Each path below is one point turned by a fixed rotation once a step. After each direction that follows a path, write how fast that rotation turns it, in degrees each step (0 if it stays still).
Each turn is a multiple of 5 degrees from 10 to 175, or 0.
Each row of a path follows its step; steps can be skipped.
path 1
step 1: [ -0.4 -15.5  -8.7  10.5 -24.7  18.8  -1.2 -14.3  18.0  24.2 -21.5  13.1
 -11.2   4.7  -6.0   0.6   7.7   9.4 -20.8  -5.5  12.2  -6.4   4.7   4.2
 -18.6  -3.1 -12.7   6.3 -14.1  -1.7   9.1 -21.3  24.5  -3.9  18.4 -10.8
   6.5  -3.9  -7.2 -16.8  -5.7 -10.5   1.3 -18.9  13.9  -7.3  13.5]
step 5: [-17.4  -4.6  -8.8  -1.8 -17.5 -15.3  11.9  16.0  12.5 -14.6  -6.6   6.5
  16.8  12.1  14.1  -4.4  -1.4  -8.4   4.9   5.9 -10.3   3.8   3.1 -12.6
  16.6  23.3  15.7  -9.5   5.3  -1.9 -23.9  -6.2  -5.3  18.1 -24.8  22.0
   0.9  13.7  -1.9  -6.9 -24.6  12.2 -25.6  -9.0   0.6  -4.7  -0.5]
step 8: [  3.9   3.3  -0.1  -8.8  -6.0  12.1  -5.0   9.3  22.4   1.7  19.1  -1.1
  -6.3 -43.7   7.7  -6.5   1.4  -8.8   1.2 -12.4  11.0   2.9  -2.4  -0.8
  17.3   5.2  -4.3  -9.1  11.9  22.7  12.5  14.0  -4.4 -14.5  11.0  11.8
  15.2   3.4 -12.5 -15.4  -1.4  22.1 -10.7   2.9 -15.2   7.4 -26.6]
step 18: [  7.8   2.8   3.4   2.3 -16.7   2.9  11.8  18.2 -13.5   7.8  -1.1  35.1
  -2.0  -7.5   3.6   2.2  15.3 -10.7  -4.5  -1.0  23.0  30.1  26.7 -14.5
   8.2  14.0  20.1 -11.6  -1.2  -8.8  -2.8  10.3   4.5 -14.2  -4.3  -6.1
  -6.4   3.5   9.5 -22.9 -10.3  12.9 -22.1   1.1   4.9   1.1  -8.1]
step 22: [  4.0 -30.6  -7.9  16.4 -32.3  -1.3   2.8  -7.5  14.6   2.2 -17.7  -4.7
  27.5  14.9  -3.8   5.7 -27.9  -1.2   9.1  -7.5  -2.8 -14.0  15.8  -3.5
  -0.7   6.4 -11.5  23.1  -1.8  24.1  13.2 -13.6   7.5   6.3  17.3   0.1
 -12.5  -1.7 -11.2   5.5   1.0 -11.3   5.4  -0.8   8.7  -1.9   7.6]
step 23: [ 20.3  -1.4  15.1   8.4 -11.1 -17.2  25.5   9.0   0.7   5.1  11.0  23.6
   1.1 -20.3  11.6 -11.8  11.5   5.0  -3.2  13.3  -3.1  24.3   7.3 -18.9
  -3.9  -3.7   7.9  -9.8  15.9   0.0   0.7  31.1 -24.6  16.4  -6.8  -2.9
   1.3  -1.5   3.4   8.1   5.4   6.0   0.3 -22.0 -16.5  -6.0   1.5]
step 26: [-13.2  28.6  -4.0 -18.5 -17.0  15.4   7.0   7.5  12.3 -13.4   0.0   2.6
   2.2   0.7   1.1   6.0   3.8  -5.2  -2.4  -3.3  -9.4 -11.7  -7.2  -8.7
   3.4  -9.5 -12.0 -14.3  11.0 -16.4  -2.4 -14.6  -5.4  21.2 -11.6  15.8
  12.4  22.8  22.7 -27.7 -16.1   3.8  -0.4 -19.7  -9.1  10.7 -19.1]
step 29: [ 14.5   1.3   2.7  15.2   7.6  16.5   7.2 -18.1  16.7  25.2   3.5  21.7
  -2.5 -23.4  13.3  -0.8   1.1   4.3 -15.6   6.2   5.9  12.6 -16.4   4.4
   8.9  17.2   2.5  -2.4  -2.1  -9.4  26.0  -3.7  17.5 -14.5  -8.0  15.7
   3.3   0.9  -4.6 -20.7  -9.1  15.2   3.8  13.3   5.3 -18.3 -21.5]
Speeds:
[ -4.0  -4.6  -2.0   4.0 -10.2  -6.5   1.3  -4.0  -5.4   4.8   1.7   2.4
  -3.9   1.0  -1.4  -3.7   1.6   0.4   0.8  -0.1  -4.9   7.3  -5.9  -1.2
   0.8   1.2  -3.9   1.6  -1.3  -3.1  -8.0   0.8  -0.5   3.2   5.0  -3.0
   0.7   1.4  -3.2  -4.8   1.4   0.3  -6.3   3.4  -6.2   0.7   3.7]
80
[ -1.0  -1.4  -3.3  -2.4  -3.9   3.3  -5.4  -0.1  -6.5  -2.2   3.6   4.4
   8.3   7.7   2.2   3.0   1.7  -2.7  -4.3   0.5  -5.5   0.3   1.6   1.4
  -1.0   3.4  -5.3 -13.2   0.1   3.9   2.1  -4.1   4.7   0.3  -0.7  -5.3
  -2.0   2.3  -3.8   2.0  -0.2   3.5   0.5  -3.6   1.0   0.0  -0.8]
170
[-0.8 -4.8 -3.2  3.4 -1.8  0.2 -4.6 -1.9 -4.7  2.2 -2.4 -3.6  5.0 -1.8
 -5.2 -3.2 -3.9  9.0  5.7 -2.9 -1.2  3.1  0.3 -1.9  0.7  1.3  2.7  1.0
  4.6 -4.1 -2.3 -0.5  2.5 -0.6  1.3 -2.6  6.3  3.8  3.3  9.9  3.7 -0.5
  3.0 -1.6 10.5 -0.5 -2.8]
140
[-6.3 -6.8 -0.4  1.3  1.5  0.8 -5.7  0.3  1.4 -3.5  2.5 -6.1  0.1  4.0
 -3.4 -1.7 -2.7  3.5 -3.7 -4.6 -4.9 -0.5  0.5 -5.3  1.7  1.6  9.9 -0.5
  3.0  2.9  8.9  1.7 -6.0 -3.1  0.2  1.4  0.2 -1.2 -6.3 -2.5  1.2 -4.8
 -3.8 -1.7 -6.7  2.8  1.6]
130
[ -7.9  -2.2  -3.1  -0.5   4.6  -1.5   0.4   2.6  -0.8   1.2   4.6   6.3
   1.9  -1.9  -0.3   0.0  -1.8  -3.1   6.1   0.2  -4.4  -5.5   2.0   5.0
  -5.4   1.8   0.6   2.8   1.7  -4.1  -1.2   3.1   2.8  -2.3   5.0   6.4
  -1.1  -0.9  -5.8   1.2  -4.4   0.0  -4.8   1.3  -0.3  -4.8 -12.3]
135
[-4.1  4.5 -4.8 -3.1  4.8  3.8 -0.5 -0.5 -1.8  3.2  1.8  5.1  7.0 -3.1
  2.3 -0.9 -5.0 -7.4 -2.8 -1.0  8.0  2.0 -5.8 -2.6  5.4  1.4  3.2 -0.4
 -0.8 -2.5  3.9  0.2  0.2  3.6  4.6 -4.4  6.6 -1.7  0.2  0.6 -1.0 -4.1
 -4.4  7.7  2.1  5.4  2.6]
35
[-0.8  1.0 -0.4 -1.9  2.0 -9.6 -4.0  0.4 -5.2 -3.2 -4.5 -5.0  3.1  6.0
 -0.1  0.3  3.2 -5.4  7.7  5.3 -0.9 -4.4 -6.0 -5.2  1.3 -2.0 -2.8  3.4
  1.0  3.1  1.6 -6.2 -0.4  3.5 -0.9  5.8  5.0 -1.1  1.4 -4.6  1.2  1.3
  1.4 -1.5  1.0  7.3 -4.7]
65
